128 stands for zero in the data rows.
Here are some points, one per row:
  145  116  178  161  103  113  131  157  134   90  152  105  116  161  112  131  143   96  112  113  101  151  132  198  149  156  135  118
  173  120   90  127  104  134  113  173  106   82  127  106  119  137  125   78  178   99  125  111   76   80  108  136  174  123   98  113
  184  138  160  141  129  159  146  113  141  157   89  141  105  126  107  104  137  144  156  115   98  137  141  145  168  139  113  141
  112  139   91  152   78   57  166  166  137   20  147  118  147   84  159   76  155  140  156  188  165   86  164  186  179  108  123  111
  134   88  112   52  151   90  181  149  120   99  111  105   71  150  114   84  160  118  186   69  147  152  136  101  133  140  138  121
  165   83  174  112  139  117  123  103  107  107  156  119   63  124  108  142  143  101  167  166   84  177  146   68  151  112   99  148
   75  146  107  149  185  115  173  114  143  213   93  134  145  106   85  131  162  208  131  160  150   83  159  107   91  166  108   89
   83  145  109  107  139  184  115  130  173  148  107  135  117  173   52  146   81  156  102  135   63  146   95  118  125  108  102  134
   84  172   97   96  209  112  154  115  115  160  116  162   97  159   67  169  127  163  124  200  111  144  139  135  131  133  114  141
  147  102  140   77   95  141  111  133  113  133  127  120  109  122  135  105   87  146  188   71  150  134  157   67  113   98  124  116
   75  161   98  149   72  154  126  220  143  133   89  156   88  197   84  110   40  153   91  127   97  111   74  122   79   96  101   88
  164  140  112   98  193  128  125  107  106  100   98   85  170  125  143   91  160   60  191  118   98  123  120  151  149  125  103  145
  120   68   98  136  126  101   91  126  103  136  130  126   75  142  155  155  143   77  142  122  130  169  111  152  113  163  101  141
   54  153  101  146  152   85  101   96  123  177   66  138  138  150   87  160  123  244  141  191  113   87   91  153  111   89  127  187
  128  175  141   85  134  208  163  117  196  109   94  184   98  171  133  114  103  188  141  122   97  141  112   72   72  107  129  227
  128  134  128  123  218   85  150  155  136   75  193  171  160   91  173  180  149  121  161  148  134  114  124  118  105  119   91  110
  151  124   81  199   97   62   88  170   68   99  187   90  185   85  142  119  115  100  163  103  164  143  100  157  169  140  177   78
  121  153   84  120  127  170  126   66  155  173  115  115   92   98  134  154  138  175  108  149   80  137  146  130  155  173  114  176
  134  152   93  107  107  151   78  142  154  110  155   90  134  107  150   82  129   77  138   90  137  131  175  173  188  139  143   67
  158  167   94  146  149  111  142  158  153  120  108   87  125  144  140   70  139  125  140  107  159  168   64  112  129  136   92  132
  135  120  101  134  125   67  140  179  104  151  156  111  160   83  119  132  153  111  169  102  182  113   92  154  119  121  147  100
  123  159  178  126  132   91  139   77  180  160  136  153  171  121  151  113  165  149  109  158   94  113  174   88  145  139   83   84
  142   93  103  176  113  136  127  162  117  140  153  121  141  137   83  155  114  124  140  157  138  115   77  185  174  124  128   59
  159  163  142  110   91  119  163  142  138   71   93  192   32  172   58  157    3  104  104  137   94  122   65  185   93   73  130   60
   85  158  141   71  123  153  189  164  108  109  149  110  135  120  138  159  162  132  149   76  135  180  127  108  131  102  123  197
  129  113  147  187   88   53  118  167  104  147  125   91  133  149  121  140  112   66  175  123  126  134  140  140  152  130  121  100
  115  145  102   97  122  118  131  144   71  159  145  144  136  109  129   93  109   97  145  109  182  167   88  164   92  136  143  139
  142  183   83  134  105  125  175  124  156  194   87  209  169  139   80  146   88  201  141  150  105   83  107  138   63   80   73  156
  143  170  125  122   85  161  161   95  176  149  123   91  146   87   98  130  100  128  129   57  167  148  122  152  135  122  151  103
  104  147  114  113  146   84   86   93   82  176  123  178  184  123  104  126  195  122  149  149  113  103  108  127  104  138  136  210
   95  104  159  150  108  145  152  143  161  147  118  159   88  205   79  160  127  149   56  182  118  121   79  153  121  124  100  128
  174   84  126  147   77  104  120  161  192  139  124  140  146  146  143  111  108  129  160   80   99  121  108  111  163  120  158   36
  140  122   80  124  145  169  130  125  144  170  117  171  117   43  119  138  134  119  132  138  164  113  141  135  106   99  144   84
   84  120  137   98  127  164  138  128  118  122  133  123   57  126   99  158  122  127  158  123   86  113  147   93  179  109  142  131
  145  183   91  115   92   72  146  103   86  145  115  127  129  127  137  142  128  160  104  172  166  138  155  160  143  194  153  103
  141   94   90   76  138   91  153  148  142  165  139  126  127  109  126  157  179   96  161  125  134  103  146  132  126  159   68  155
Along one direction, these points spread out more than along any other. How many in every 100 of the points above lie lower along it than each point below? Round to a whole number. More than half of the points above lie lower than the first one.
  141  165  100  170   99   86  145  115   97  161  122  105  123  122   82  115  131  147  151   91  154  116  134  152  136  172  133  140 56
   91  137  106  135  105  108  112  114  120  113  102  115   62   62  111   81  120   62  170  159   73  120  167  155  122   98  148  140 58
   88  159  106   67  182   98  126  131  133  210  140   89  183   90   79  166  154  154  171  174  157  146   93  148  140   99  159  225 28
  174   97  166  120  163  104  198  167   94  115  141   76  106  128  138  147  201   55  137   99   99  163  147  145  161  120  159  143 92
  126  163  150   93  177  107  109  170  152  141   80  165  144   75  143  175  192  103  153  172  111  116  131  123  130  167   90  176 36
  124  141   82   76  112  162  141  151  142  151   58  175  126  174   86   92   68  145  103  195   76  117   84  150  102   97   98  150 8
  122  129  140  107   73  106  183  117  150  116  162  164   82  152  130   99   77  135  157  122  104   91  193  139  106  102  117  154 31
  103  150  129   67  132  130  159  103  112  167   88  130  174  131  123  142  132  136  161  156  118  167  154  118  159   99   64  132 28
  105  109  150  152   86   90  185  174   90  171  128  164  209  124   98  130  146  152  110   93  142  105  111  138  129  120  164   58 58
   91   90  136  162  118   85  176  201  106  135  107  159  134  152  111   97  111  127  138  132  123  150  117  138  140  123   63   94 44
  171  130   95  116   98  144  127  141  127   64  152  127  113  146  129   87  158   87  159  110   98  251   79   61  145  132  178  122 81
   85  132  140  179  137  111  134   97  153  180   86  167  113  111  111  169  140  155   95  174   80  114  148  169  106  141   82   98 22
  121   96  128  112  112   45  120  147  135  174  151  111  124   80   78   85  130   87  132  104  148  172  121  146  180  144  103  118 86
  147  109   85  105  131  109  125  155  119  149  148  130   92  159  123  116  111  100  225  163  153  122  168  150  223   75  106   81 81
   84  201   80  102  158   76  137  147  190  169  135  224  165  172  142  142  134  148  110  136  128  113  102   93  133  150  118  125 25
  164  174  143  126   81  122  146  132  207   73  167  109  133  158   70  132  112   90  133  149  156  100  141   79  188   96  107  117 53
